Families of rows that turns and mirrors carry onto each other, the same ones carrying the whole set onto itself: the rest of each named row's family, in list order
3 families of 6 rows
E: [-21 -44 -26  11  -4 -12  -7  -2  -8 -10  -7   0 -19 -30  21  17  -7  -1
 -19  -2 -24 -12  13  12]
S: [ 14  44   6 -35 -11   0   5 -11  -8   0  -1  -6  34  23 -21 -21  11  15
   4 -12  27  12  -6   9]
G: [ 24  19  20 -20 -23  21  12  14  -1  31  -8  -7  12  29   8 -10   2 -15
  26 -17   9  15  -1 -14]
U: [ 32  27  30 -33  -1  -1  14   5 -14   8  -2   8  25  23  -8   1 -13  -7
  20  -2  15  19 -21 -11]
Z: [ 15 -25  -5  12  -4  21  17   5  16  12 -24   8   6  -2 -10  33 -22 -22
  -7  10 -32 -14 -28  -7]
R: [ 19  -6  12  -2   1 -15   9  -3 -46 -12  12   2  -4 -21  12 -39  -3  -2
  14 -11  21  16   3  24]
H: [ 17  12  27  -8 -17  -6  -6  16 -33  23   2  -9  -5   2  15 -29  -2   0
  17 -25  19  22   9  -6]
C: [-23 -36 -24  -6  18 -26 -20  -5  -2 -21   4   5   1 -28  -4   4 -10   5
 -13 -11 -25 -22  -7  34]
W: [ 16  30  -8 -24 -23   3 -16 -32   7 -17   0 -16  24  17 -12  -4  11  -3
  -9   5  40   9  25   9]
Y: [-13 -36  -9  -9  14 -14   2   0  22 -11 -12  15  11  -9  -4  36 -25 -17
   4   0 -32 -25 -18  15]
F: [-19 -40 -27  10  -3   1  12  -1  12   3 -17   5  -2   6  15  29 -17 -26
  -3  15 -35 -23   8   0]
P: [-15   4 -43  -7 -22  -3 -22 -38  13  -5  -7 -20  13   4 -20  14 -10   4
 -30  21   8 -23  13   1]
Q: [-11 -28 -21  20   6 -17  -4  -4 -37   1   2   0 -15 -36   1 -25 -19   8
 -12  -2 -12 -16  -7  19]
N: [ 39   3  27  -5  -7  26  32   6  12   4 -17  11  19  16  -3  10   0 -30
  15  -3   1  11 -17   4]
T: [-29 -25 -49   5 -10   3  -9 -15  16  -7 -11  -8   3   5   1  13  10  -3
 -30   6 -24 -22  21  17]
B: [-26 -16 -34 -13  10 -19 -19 -21  26 -17  -4   0  23   7 -18  20 -12  -7
 -13   6 -19 -31   4  26]
D: [  6  37   8 -19 -34   5 -12  -6  -3  18  -5 -22  15  18   1 -20  16   9
   5 -24  32  12  20   0]
X: [ 24  26  34 -19   1 -15   0   7 -31   0  -1   3  14  -9  -8 -20   0  18
   2 -22  27  28 -12   8]

Which other rows belong to the same family as T? E, S, U, F, X
Which other rows belong to the same family as D? G, H, C, Y, B

Families of rows that turns and mirrors carry onto each other, the same ones carrying the whole set onto itself: the rest of each named row's family, in list order
5 families of 8 rows
bovos: [ 24  -4 -13 -17  29   4  24  -6 -29  24]
bisar: [ 14 -20  -6   8 -12  -8 -10 -15 -20 -35]
niso: [ 14 -12  -4 -16 -17  11  48  16  18  29]
Gebig: [ 13  -4  -6 -23 -13   8  53  19   7  25]
nabo: [ 25   5  -8  -7  25  -4  21   3 -32  30]
geled: [  1 -28   7  21 -39 -15  -2   7  17   5]
kebev: [ 10  10  -1  14 -34 -29  14 -20   2  24]
kog: [  4  13 -21  14 -10  13  30   1  23  -6]
vas: [ 10  10   4  12 -37 -21  24 -18  -5  29]
toso: [ 11  -9  -6   3 -10 -10   0 -24 -20 -35]
zolo: [  8   9   9   2 -33 -28  17 -21  -2  28]
kaso: [ 21 -40 -20   6  24   4  -1  22 -12   9]
figir: [ 15 -13  -3 -23 -19  15  49  25   8  15]
Sopi: [ 19 -40 -10   1  24  13   1  27  -9   2]
nos: [  7 -15  -5  16 -13  -9  -7 -22 -20 -28]
sofut: [  2 -38   4  26 -34 -16  -3   8   7  -3]
Mizet: [ -2 -26   4  24 -31 -25  -5   8  12  -1]
duze: [  4  20 -10  17  -4  12  25   4  22   0]
sonod: [ 10 -44   3 -28 -21  -9   3  -7 -33  -4]
Pubo: [ 18 -42 -18  -6  21   9   5  27 -18  10]
Popel: [ 14 -36 -14  -2  31  13  10  23 -10   5]
mikuz: [  7   4   0   7 -34 -29  13 -14  -6  36]
vite: [ 15 -13  -7   7  -5  -7 -11 -27 -15 -28]
Kosob: [ 23   2 -12 -11  20   1  35  -4 -29  31]
vev: [  9  16 -15  26 -12   8  32  -3  20   2]
rin: [ 14 -48  -2 -29 -16  -2  13  -1 -37   0]
totid: [ 10 -14  -3 -25 -18  15  42  22  11  30]
Gumol: [  6 -37   9  21 -29 -27  -1  14  12   6]
Vima: [ 21 -46   4 -34 -19  -7   9  -6 -29  -1]
vozo: [ 14 -47 -15   3  22   7   7  20 -16   1]
zutos: [ 14 -50  -7 -30 -16  -8   6  -1 -27  -9]
belil: [ -1 -37   3  17 -30 -20  -4   7  19   2]
Matep: [ 14  16 -11  17  -2  16  33   5  24   7]
dukez: [  9  24 -17  13 -13  11  30   1  17   6]
Med: [ 28   6 -11 -15  20   8  19  -4 -30  29]
tupun: [ 19 -41  -8 -35 -25  -1  11  -7 -31  -5]
Lis: [ 16 -17  -7 -19 -14  12  54  19   4  28]
pegu: [  9 -18  -6   4  -7  -4 -14 -21 -28 -26]
bagu: [ 31  -3 -11 -17  21   0  29   6 -30  30]
bif: [ 13   4  10   8 -42 -24  13 -20  -2  22]

Which other rows belong to the same family as totid? zolo, Sopi, duze, vite, Vima, belil, Med
Which other rows belong to the same family as nabo? kog, toso, kaso, figir, mikuz, Gumol, tupun
Which other rows belong to the same family as pegu? bovos, niso, geled, sonod, Popel, Matep, bif

